Each path below is one point turned by a fixed rotation once a step. After each direction that follows a path, write how fast that rotation turns it, in degrees per step (0 if it stays still).
Each turn is a multiple of 5 degrees from 10 to 175, or 0.
Each row of a path follows its step; steps can be skipped.

step 4: -36  -29  -11  16  -27  -3  15  -25  13  -6  12  20  4  4  -19  8  29  18  -31  9  19  3  14  -11  16  10  -22  3  -32  42  -9  -48  1  25  16  -11  -5  -11  -10  -17  23  32  4  -15  2  25
step 5: 15  0  14  41  9  -23  39  -16  -32  -11  17  -8  -22  6  6  -13  -15  -10  -21  -3  27  4  34  2  -13  -18  22  15  0  7  20  -15  -45  -6  -21  -32  13  19  -10  17  40  -11  11  -9  -24  3
step 6: 15  36  15  -23  17  -19  0  9  13  37  7  16  -14  26  16  22  -6  5  -15  3  17  14  -30  27  -20  28  17  -2  1  -11  16  -46  9  -17  -19  -19  35  -1  -2  -26  13  -40  -10  19  11  4
step 17: 2  46  3  -23  -2  9  -12  13  -6  -10  -49  8  -18  23  34  19  26  -4  -24  -26  22  -5  -25  24  -2  30  -3  -11  10  -9  32  -26  3  -16  -9  -12  26  12  -13  28  -18  -19  -15  -5  7  9
step 19: 25  29  -3  16  -22  13  -37  -15  -12  -5  -15  -19  -4  1  -20  -20  3  46  -34  -15  -30  8  16  -2  1  -44  -33  30  -18  23  -8  -11  -15  3  0  -1  -8  -30  16  -25  9  11  -9  1  2  -17
step 22: 12  56  15  -1  -6  -32  12  -29  11  -17  -27  17  -35  24  16  -6  -22  18  -37  11  6  22  17  10  -2  23  26  30  4  -3  13  -11  20  2  -14  -15  22  -15  -5  10  -13  -19  -19  -20  24  4
step 25: -4  -20  21  1  -11  30  -15  -11  5  25  11  17  -29  -5  -22  -3  14  -2  -50  -20  9  14  10  -22  10  -3  -7  31  8  7  -3  17  -30  -20  11  -18  12  -10  1  17  26  6  -67  -15  9  3
Directions:
-16  14  3  3  10  -3  -3  6  8  0  -4  4  -2  3  2  1  -4  5  7  -4  -8  -13  8  7  -14  -1  3  -5  -3  9  2  0  -2  -6  1  3  2  2  -4  2  3  -8  -6  7  -2  -4 : 65
-3  7  5  -9  2  -4  3  3  -5  -3  9  9  -13  4  2  -8  -3  7  -7  -7  -2  11  0  -10  -7  -4  -11  -7  6  -12  4  1  -2  1  8  1  -5  -4  4  2  -2  -3  3  -4  -9  -4 : 130
-5  -2  2  -1  -5  1  -9  -8  -5  -1  -3  -4  2  -6  -7  -2  -1  -2  -6  8  -12  -3  -8  1  -5  5  1  -3  12  -8  -2  -8  -11  3  2  -7  -3  6  5  -3  15  -9  2  5  7  -10 : 55
5  -3  6  3  -3  0  -7  10  0  2  -5  6  3  -7  1  4  3  -2  7  -7  7  5  -3  1  -1  13  -1  -2  -3  -9  -7  -6  -5  -6  -6  1  -3  2  5  2  -4  -12  5  15  -14  11 : 125
0  6  9  -13  2  9  -13  -2  -2  4  -6  9  -7  -3  -9  5  -16  -1  -5  1  7  7  0  7  5  0  -1  9  -6  4  3  -5  6  4  0  5  1  9  -5  -1  0  7  2  3  1  -7 : 135
3  5  6  7  -7  3  2  2  -9  -11  -2  -6  6  5  5  1  4  9  -8  0  10  5  -9  9  -12  -10  -3  -10  -6  8  4  -8  5  3  1  -2  1  3  -4  -5  9  4  6  5  -1  5 : 25
5  -5  -7  -10  5  7  -9  -10  5  -10  5  -4  0  1  5  -5  -9  -10  -5  -3  -4  -7  -7  -9  -8  -4  -5  -3  -6  6  -3  -1  6  -3  -9  -7  -5  -1  5  -1  -2  0  -11  8  -7  5 : 65

step 0: -23  10  7  21  -1  -40  20  -6  -36  -6  -6  -1  9  0  41  -11  12  -19  26  -6  12  -10  -27  2  24  10  -17  -17  -30  -41  -20  -11  14  6  -6  -2  11  6  18  12  14  -22  6  13  51  1
step 3: 16  5  16  23  -5  -18  -10  8  -19  -15  -3  0  12  1  -6  -4  -2  17  5  -31  -13  7  -9  16  -15  44  -7  25  37  -17  3  9  -8  9  -40  34  31  -28  21  -26  -9  -8  -18  -29  24  -24
step 4: -16  -11  -41  33  -12  -22  -19  27  8  -17  -7  9  -4  32  32  31  -14  -30  -8  -17  -13  2  -30  25  19  -1  2  13  -13  15  -5  -14  -8  1  19  -2  -25  -30  0  -31  22  19  -13  8  -23  -3
step 6: 0  -17  -20  28  -2  -17  -8  -22  -27  -25  -22  27  4  1  16  20  -25  20  29  -12  4  38  -15  -1  -6  -21  -43  -13  6  5  -1  -17  -42  19  -26  -16  -26  -19  -15  10  -15  -3  -11  -6  -6  19
step 7: -16  -19  16  4  -21  10  -9  -38  -25  -15  7  -5  -20  16  -29  10  12  -6  2  -1  12  -3  13  34  -15  7  23  28  -23  -20  -1  -47  1  21  2  10  -5  -3  -38  -10  35  21  -24  22  22  -13
step 8: 20  4  -6  2  -15  -9  -18  27  -19  -30  13  34  0  -34  -10  5  -7  -12  -11  -13  -5  23  4  -8  4  16  -26  -9  -4  7  -4  32  -16  46  -10  29  11  -28  -7  -1  -24  25  -33  -2  41  -4
step 22: 4  -2  7  18  -41  -15  -16  42  -5  -13  -21  -13  -7  -11  -6  1  10  -38  -15  -17  -21  23  -45  22  6  4  39  -4  -6  6  17  1  -37  10  -25  -7  -4  1  -6  6  7  19  -3  5  7  -39
Directions:
0  1  -1  -16  4  4  2  -7  3  -4  -3  2  0  11  -9  -1  -3  9  4  -13  4  10  -4  8  -6  -10  1  5  1  7  -1  -4  3  1  -1  3  -3  -3  2  14  3  -7  6  -5  6  8 : 80
-2  -4  -15  -3  -2  8  12  0  7  -1  2  -7  -4  -3  8  2  -4  2  5  0  -3  -4  -1  9  -3  -3  7  -4  -4  7  -3  7  2  0  -10  -1  2  -1  1  -9  -2  11  3  7  18  -2 : 100
10  -13  -4  7  8  -5  4  -7  3  -3  2  -11  5  -6  -5  -6  8  -5  0  7  -2  -4  3  2  1  -6  -5  2  11  2  6  -9  6  8  -1  5  -7  -4  -1  1  5  6  1  -15  4  1 : 85
5  2  3  -2  -9  -7  4  -2  -4  2  -1  1  -15  -1  -6  -10  -1  -2  2  8  18  9  3  -3  12  -1  2  -3  1  10  -4  3  8  13  0  -1  -2  3  -1  -10  0  -5  1  3  3  4 : 35
-9  3  -2  3  2  -9  -4  -8  -6  10  0  -1  8  6  -2  8  0  -5  4  7  13  -10  7  6  -3  3  5  5  -10  -1  2  3  6  -10  7  0  -3  1  0  -1  12  1  2  -2  8  12 : 155

step 3: 1  27  20  -29  6  12  -40  -22  13  -6  -15  -56  -4  -2  3  -28  10  -2  -26  18  -20  7  19  8  -18  -28  6  28  5  -31  -3  -12  -2  18  -11  -3  -35  9  26  -1  -14  -10  0  28  -23  24
step 8: -12  -8  -3  4  11  -14  35  6  28  -1  -11  16  42  23  -13  -28  4  26  1  -50  -8  21  -8  -12  12  -8  -4  -17  15  6  -30  -6  -10  -24  9  23  -10  15  43  -23  5  31  5  13  15  34
step 14: -5  -36  2  -34  28  16  9  -28  8  12  7  -44  27  14  -20  4  -6  -21  -3  5  13  17  2  -34  -50  1  -1  29  7  -22  12  -40  0  11  -16  -26  -1  20  20  8  -19  -17  9  -3  8  7
step 16: 21  -2  -8  2  -11  -17  29  27  -16  -21  17  33  2  -9  -16  -12  -14  -8  37  -9  -11  28  -28  23  7  -1  -24  -32  -15  -20  37  43  5  17  32  -4  -17  -34  -30  3  -8  -8  10  -6  -2  1
step 22: 17  18  5  -4  -7  35  -29  0  -14  -2  -25  15  43  -28  11  50  3  -19  2  -2  8  15  5  1  -16  3  -14  13  -27  2  12  9  -16  -19  3  10  8  -4  -20  -7  14  -6  -51  24  -14  42
step 23: -1  24  -8  6  -22  45  21  1  9  -3  -13  1  21  -19  2  -7  19  21  -6  -31  5  15  16  -1  39  19  9  0  -28  -10  -2  -12  -17  -4  -27  23  21  59  24  -2  4  20  -8  -9  -1  -37
step 25: 22  -24  -3  -26  11  -4  -4  -25  -11  -24  -7  9  0  33  -10  11  5  -14  37  13  12  7  -15  -26  -42  6  8  5  28  -9  -30  -9  41  -32  7  20  -8  0  22  10  -21  1  2  11  30  41
Directions:
-5  10  -6  1  8  -5  13  -2  4  7  -4  12  -5  0  0  -6  3  2  -12  1  3  3  -18  7  6  4  -7  -2  -8  -7  -1  5  6  -2  0  1  3  5  -5  -3  -5  8  9  -1  -1  -1 : 95
-3  4  4  9  9  1  -6  7  -8  -7  0  4  -8  -2  -4  -3  7  -5  0  7  -1  3  -8  -5  16  -2  9  4  9  8  -3  1  -8  2  -4  -4  -4  -3  -14  3  -3  -8  -2  -9  3  6 : 125
2  4  -3  -3  -9  -7  -1  1  -4  -7  -10  -1  -6  4  -4  -15  -4  11  -2  -3  -11  6  3  2  -2  -2  3  -3  5  -5  -8  11  7  1  4  4  -3  -6  1  -8  -7  -13  -6  4  11  0 : 85
-1  8  4  3  -12  -8  12  -3  -7  -11  9  1  10  -6  3  1  5  9  4  -1  7  0  10  -2  12  -6  -11  -8  -8  2  -2  2  -6  8  1  -2  3  0  2  2  -3  2  4  -7  6  1 : 100
-1  -10  -6  -6  -1  0  4  -2  -5  0  5  8  -10  -3  -8  12  3  -6  -9  3  -1  -6  -2  -3  -2  -3  3  -5  -10  -6  -11  -1  -3  -2  -3  -3  -2  -10  7  -2  14  -3  -2  -2  14  5 : 90
8  1  7  -10  -2  0  6  -7  4  1  8  4  8  -3  1  -1  9  -1  -4  -2  -8  6  0  2  -10  6  6  -6  7  1  1  7  -4  2  -16  -1  3  1  -6  -2  -3  -2  5  3  -1  20 : 130

step 1: -5  22  -7  0  5  -13  31  35  -32  3  1  22  0  2  -19  6  -40  -8  -5  47  20  -24  -6  -12  -13  -3  -24  -24  -41  10  11  17  -3  -21  -17  -13  4  -7  41  -31  -5  -25  18  -30  -19  -11
step 7: -5  18  6  0  25  -38  -4  29  -11  19  13  20  21  18  25  39  -32  13  -49  0  8  -8  25  10  -5  -7  -39  -10  -8  30  7  -16  3  8  -11  3  -28  -8  16  12  16  -41  -11  -28  14  13
step 12: 14  23  7  -18  38  32  -8  1  -18  -31  8  25  -29  35  -14  39  -10  -6  -7  -12  3  29  -10  3  -34  17  -9  11  1  -26  -21  7  -25  -4  36  -1  -16  -24  4  -37  -14  -10  31  2  16  -9
step 14: 25  39  -22  2  21  -10  -3  4  16  -5  -12  23  -6  -19  0  -20  -27  -26  18  -31  11  -17  -20  -43  -17  9  22  -13  -17  -16  27  -17  -22  -12  -29  4  -21  -49  -21  8  -8  15  -1  -20  31  10
step 15: 20  36  10  16  29  -27  -16  -15  -1  22  -14  21  22  9  -15  10  1  6  23  -4  2  -6  10  32  15  -15  -41  -19  -43  -19  51  -16  37  -19  30  -9  -14  -1  -4  0  5  25  -11  5  -4  -10
step 16: 21  31  -8  -19  20  -16  50  8  11  23  18  9  22  -6  19  -3  30  4  26  -6  26  -26  16  -21  2  -17  -19  51  5  -30  -15  4  -19  -1  -7  -8  -22  -7  18  27  17  9  0  32  -17  -26
step 18: -10  -17  3  -11  30  21  9  -2  25  4  22  21  -3  32  -3  48  -37  20  -4  -16  7  -27  17  -6  -10  -9  -11  32  29  -3  26  53  2  -30  -9  5  3  4  -9  -24  -27  -8  32  6  6  -18
Directions:
3  3  -8  -10  -2  -1  -1  0  -3  14  11  -1  8  -8  -5  2  -1  0  10  7  -10  -3  -7  0  1  -1  -2  6  0  -1  12  7  -2  -5  -5  -1  -5  0  4  -10  -6  0  -1  11  -3  13 : 25
6  9  -2  -3  6  14  5  -10  4  2  -2  -4  1  6  -8  14  9  8  1  7  1  -1  0  -1  0  7  4  1  -8  -1  2  4  6  5  9  7  9  4  -6  -7  3  6  -9  3  6  -8 : 110
1  -7  2  -4  5  14  -1  -1  -3  -7  4  -2  -9  -14  14  -2  -5  -3  2  0  -5  4  -4  4  -9  -5  7  -5  6  -1  1  5  5  12  8  -3  1  2  -4  -12  -8  -5  7  3  -3  -4 : 45
0  -2  4  2  -5  -7  4  -2  1  5  0  -11  -11  3  1  1  -8  4  6  -3  6  3  -16  8  -8  3  -8  1  -12  -2  -8  -8  10  -1  0  6  2  3  10  -4  -8  6  4  1  4  4 : 155
0  -1  -5  6  -4  5  1  0  8  -3  3  0  -3  -1  -5  -8  13  -6  6  10  11  -14  -3  -9  -15  -6  1  7  -4  -3  0  3  1  10  -12  -6  4  2  4  -1  3  -3  3  -7  -1  2 : 140
6  2  2  -3  -5  -2  -4  -6  -13  -6  -1  1  -4  9  -2  0  -8  -11  -4  3  -3  -5  4  -5  6  7  9  7  -6  -3  9  -8  6  4  4  -9  13  -9  3  -1  1  3  13  2  2  7 : 130

step 10: -10  -23  12  -13  0  -31  8  -1  14  -2  -1  -4  -1  -19  -12  -18  0  14  -36  31  24  31  0  35  -22  -34  -1  17  0  -23  15  -4  -16  -6  -23  27  15  -50  13  -36  -10  17  -7  -1  -28  -35
step 11: 18  4  -8  -36  -10  9  7  14  -11  -5  15  2  -22  9  -4  3  -7  5  -23  -6  -28  -25  38  51  -10  22  32  12  -31  21  16  37  3  27  -16  31  4  -1  3  -8  39  -36  5  -4  -4  -25
step 12: -2  11  -2  4  -62  -22  -12  5  -34  -40  -8  -8  11  -4  26  -8  -15  15  6  -21  -47  31  -22  15  11  11  -4  -14  17  4  -9  30  11  20  5  -23  -2  7  12  -3  18  20  -22  -37  0  -3
step 13: 40  25  16  -8  -15  -8  -16  12  0  -21  -2  -19  25  -5  9  -2  10  6  24  -4  32  2  -38  -51  0  38  21  -4  -9  -2  -4  4  -38  24  18  -3  -1  6  35  12  13  -10  4  48  8  -10
step 21: -1  2  -40  -34  -17  -17  14  -30  -9  -9  11  -28  20  5  11  13  -1  16  -5  -2  -31  -1  -19  23  -21  -20  -42  27  -17  -22  27  33  -19  -17  -20  1  9  48  -3  24  -12  9  21  15  0  -9
step 23: 26  -11  20  -29  -9  -2  12  57  -13  6  7  3  13  -2  -31  5  14  -20  -20  -23  -18  17  8  1  7  11  30  38  18  3  15  0  7  47  -45  -10  25  -6  3  -20  17  -12  12  15  8  19
step 24: 19  6  24  32  -15  13  -22  23  -11  -5  -44  -22  -25  -10  -11  -4  -19  7  24  23  -41  26  -29  -8  22  11  24  12  -1  2  15  12  19  -14  17  25  23  -5  -12  -8  44  13  -19  -29  -4  -4
Directions:
-6  -10  -1  15  6  -1  -10  5  8  6  -4  0  -2  -15  4  -5  0  -2  0  8  3  -5  0  1  0  4  6  -3  -8  -5  2  0  -9  13  2  4  -8  8  11  3  5  -1  1  -3  4  -7 : 155
-12  0  -11  -7  3  4  4  0  3  6  -6  2  0  -3  1  8  7  13  3  6  -3  1  2  4  -1  9  -11  -2  8  -1  -4  -5  -3  10  9  2  7  -9  -5  -1  -9  -9  7  -6  -3  -8 : 35
-1  -4  12  -15  -1  -12  0  -4  0  0  12  2  6  -7  0  -2  0  17  0  0  -2  -5  -2  12  6  -1  2  0  7  5  6  0  4  -1  -3  5  -3  9  4  1  2  3  -2  1  -1  -13 : 35
6  5  4  -7  0  -2  7  4  2  -5  8  3  -4  -4  -1  -4  8  0  3  14  1  3  -7  -11  -4  3  0  18  -6  -7  2  -2  -2  -2  12  6  -5  4  0  -1  -3  8  3  -12  -5  4 : 100
-3  3  16  2  2  -3  -2  11  8  5  0  4  -1  4  0  -7  9  5  -5  -6  8  -3  -8  2  -6  -1  -2  -5  -7  2  8  -1  -9  -3  -11  -7  6  -9  -2  7  -9  -2  9  -4  -6  4 : 85
7  -3  1  0  3  -7  -5  1  -4  10  -8  -8  5  12  0  6  -6  1  1  -1  -8  -7  5  1  12  4  -1  9  -12  -3  3  4  2  -2  0  9  -3  4  -8  16  -4  -8  4  -5  -3  2 : 145

step 4: -7  0  3  -15  15  4  -2  1  -20  -21  -7  6  64  -4  14  18  7  9  -8  31  -21  19  5  3  -8  -25  21  15  -6  37  -19  30  28  -20  15  36  -11  7  2  5  -26  35  13  27  10  44
step 5: 36  -5  4  -11  4  44  65  -24  31  9  11  -7  29  22  -18  10  31  -7  29  3  6  13  22  -14  20  -8  14  -17  -24  11  -3  -9  32  1  -8  0  31  2  30  -7  -9  0  -14  13  -6  22
step 7: -15  -23  11  -28  41  -32  14  -10  27  -23  -11  16  21  5  -10  4  -10  -26  -10  7  21  -14  3  -6  -37  -17  7  -6  -26  10  -33  12  12  13  -29  -7  0  1  -13  -46  2  -36  -46  11  -14  11
step 19: -5  -26  25  -22  14  -9  18  -22  -1  -42  -6  16  22  -5  45  0  18  -5  19  17  22  -2  23  13  -7  -21  -27  -5  -11  34  -3  15  -14  37  -3  -3  -19  -17  -38  -10  -13  38  -25  -4  7  32
step 21: 14  28  30  -45  31  14  19  30  21  14  26  -22  25  18  -3  -5  6  -7  -7  -15  8  19  41  -16  28  -26  3  -17  29  20  -1  22  7  3  14  13  -4  0  12  -1  -27  3  -1  35  -8  41
step 24: 8  -13  30  -10  1  4  16  14  37  -2  4  26  30  14  9  -3  -5  27  -59  14  4  -13  5  11  -11  7  18  24  -33  1  -27  -14  -8  5  19  -3  24  -28  -26  -48  -41  -5  -6  -4  -13  3
step 25: -14  4  12  -24  3  9  46  -18  -2  16  -17  15  30  -34  18  10  11  -16  0  34  41  -13  14  4  18  9  -37  -14  6  30  16  8  -30  -18  1  3  -10  -31  -36  -8  -17  6  -29  -11  -8  32
Directions:
-7  1  7  -2  -1  3  -2  3  3  -9  6  9  -2  2  10  5  4  -16  1  0  -5  4  -8  7  5  2  -6  -4  13  10  13  2  -7  -4  2  -3  8  6  -8  -4  -3  -5  -1  -8  3  -4 : 115
3  2  8  2  -7  5  1  -7  -3  2  11  7  0  4  3  -2  1  6  -2  6  -7  8  -10  -12  0  4  0  12  -1  -9  -12  -1  -1  -6  -12  -6  -1  4  -2  -10  -2  -6  6  1  10  -4 : 175
6  3  3  -6  10  6  -1  -4  3  7  12  6  -4  0  0  2  2  -3  -1  -7  -11  3  -3  9  -8  2  -13  0  -13  5  -3  3  2  0  7  -2  -16  4  2  0  8  6  -6  3  -4  -7 : 10
0  -5  -8  7  -1  1  7  -10  3  0  -2  -9  1  3  -3  7  6  -1  4  4  2  6  3  2  8  5  -8  9  11  -9  -1  2  -3  -3  4  -10  -1  0  11  -1  6  10  -7  -17  -4  -4 : 125
3  5  8  4  -4  -7  -1  1  2  -1  -2  18  1  11  -14  -2  -1  -7  -9  6  1  6  0  3  7  -2  -2  2  4  -1  3  -6  10  2  5  8  -7  -12  10  0  2  -4  -1  -4  3  8 : 110
13  -3  2  -6  3  -5  -6  8  2  4  4  4  4  1  -11  4  1  0  12  8  6  -1  -4  -13  7  1  -8  -2  -6  0  8  -5  -2  -14  4  -6  5  6  -3  5  -7  10  0  3  1  4 : 70
-1  -2  9  1  -5  -13  0  2  4  -9  -2  -2  -3  10  7  -8  11  -2  7  -7  -6  -4  1  -2  -3  2  7  -6  -10  -7  -4  -14  -4  5  4  -3  0  0  -5  1  10  8  -7  -7  7  0 : 85

step 5: -15  5  -23  14  -18  -17  19  -22  -5  -22  -8  -17  32  41  13  8  12  26  6  -14  4  37  -21  -20  23  -29  -16  19  -21  6  9  14  15  -22  3  -43  -2  7  -8  3  -10  8  14  -3  -54  0
step 8: -5  -13  3  21  -19  -25  -37  15  30  -19  -4  -9  2  -4  31  11  13  -5  -12  6  28  -27  -17  3  3  -8  -35  0  6  -10  -5  4  -17  34  32  -9  -5  35  7  36  -29  -17  31  34  -25  -3
step 11: -3  -53  25  -10  7  -27  -3  -20  -6  -25  11  13  30  -8  -26  -31  10  -12  19  -5  14  -32  16  -18  29  -10  6  4  -25  -27  -23  8  -23  2  34  6  -23  18  23  -16  27  -11  11  -7  -3  10
step 12: 23  9  6  -20  4  37  12  -32  -5  39  -20  -12  -19  -2  -11  -6  -2  16  -10  7  9  11  -24  8  -38  12  -13  -19  26  -10  26  0  7  14  -3  36  6  -7  -4  -3  -10  -33  -27  45  0  -35
step 13: 17  43  -11  25  -23  -13  -39  -6  1  -34  7  3  -11  9  17  -1  8  24  -22  -1  -23  24  9  -19  7  -7  5  11  -33  26  -7  17  26  -11  -6  -25  6  13  -24  8  -46  -2  32  -27  -3  15
step 21: 38  26  -2  3  0  -33  -32  -15  -6  7  0  -6  -1  -32  -23  9  -15  -9  -1  2  -24  -17  -13  2  -4  14  6  57  -25  9  -8  31  10  11  -9  5  -6  -19  -18  0  -21  7  9  -61  5  8
step 22: -41  -8  -11  -14  20  27  10  24  0  -9  26  -3  8  22  13  -34  -43  -19  23  -23  26  -14  11  18  21  -6  7  -1  2  49  9  -2  -4  -10  9  17  -30  2  -12  -10  -12  -18  -13  42  -10  6
Directions:
-10  -3  0  -3  -8  12  4  -8  4  -4  9  -6  -2  6  15  14  -3  6  2  8  3  8  1  5  2  1  0  5  -2  3  6  4  0  4  -6  2  3  -7  2  -2  6  -11  12  3  -4  -2 : 145
-2  8  5  -6  -1  -5  2  7  0  9  -3  -1  -3  -7  2  4  5  -9  -9  3  3  4  2  1  21  -1  2  0  -7  -6  3  6  2  1  3  0  9  15  -2  -12  -3  -1  9  1  3  -3 : 145
-1  5  -4  5  7  -2  0  -2  -4  -6  0  0  1  10  13  -12  -2  -5  -4  3  7  1  -1  12  -2  1  1  2  10  -8  0  -3  3  7  -7  -2  3  1  6  -6  -2  20  8  -3  -4  -6 : 40
2  -7  0  -1  2  14  8  -3  0  4  -2  7  7  -12  11  2  -2  1  -3  2  4  4  3  4  1  -1  -3  2  -7  1  0  -15  0  -5  2  10  -7  -2  -4  -12  -10  9  -10  6  3  4 : 140
-1  -8  -3  1  0  14  -2  -1  -12  -12  7  -11  -7  -7  -6  2  -1  -14  -3  1  -7  -12  11  -2  -1  4  3  1  4  -2  3  3  -9  4  1  -1  -6  7  2  -8  -1  0  -2  -4  -4  -4 : 140
-7  9  -5  -9  -1  1  1  -4  4  0  2  0  10  -5  -2  1  1  -13  -15  5  -3  1  -4  -1  -9  7  9  -3  -3  -1  -8  3  14  1  -16  4  -6  -1  0  6  -2  -5  -5  -2  3  -1 : 125
1  -6  -2  1  -2  -2  -7  2  -8  10  -6  -6  11  -7  -5  7  0  2  -6  -13  7  4  -2  8  -9  -5  0  2  1  -6  17  7  3  4  4  8  -1  -6  9  0  1  -1  1  -10  1  -4 : 120
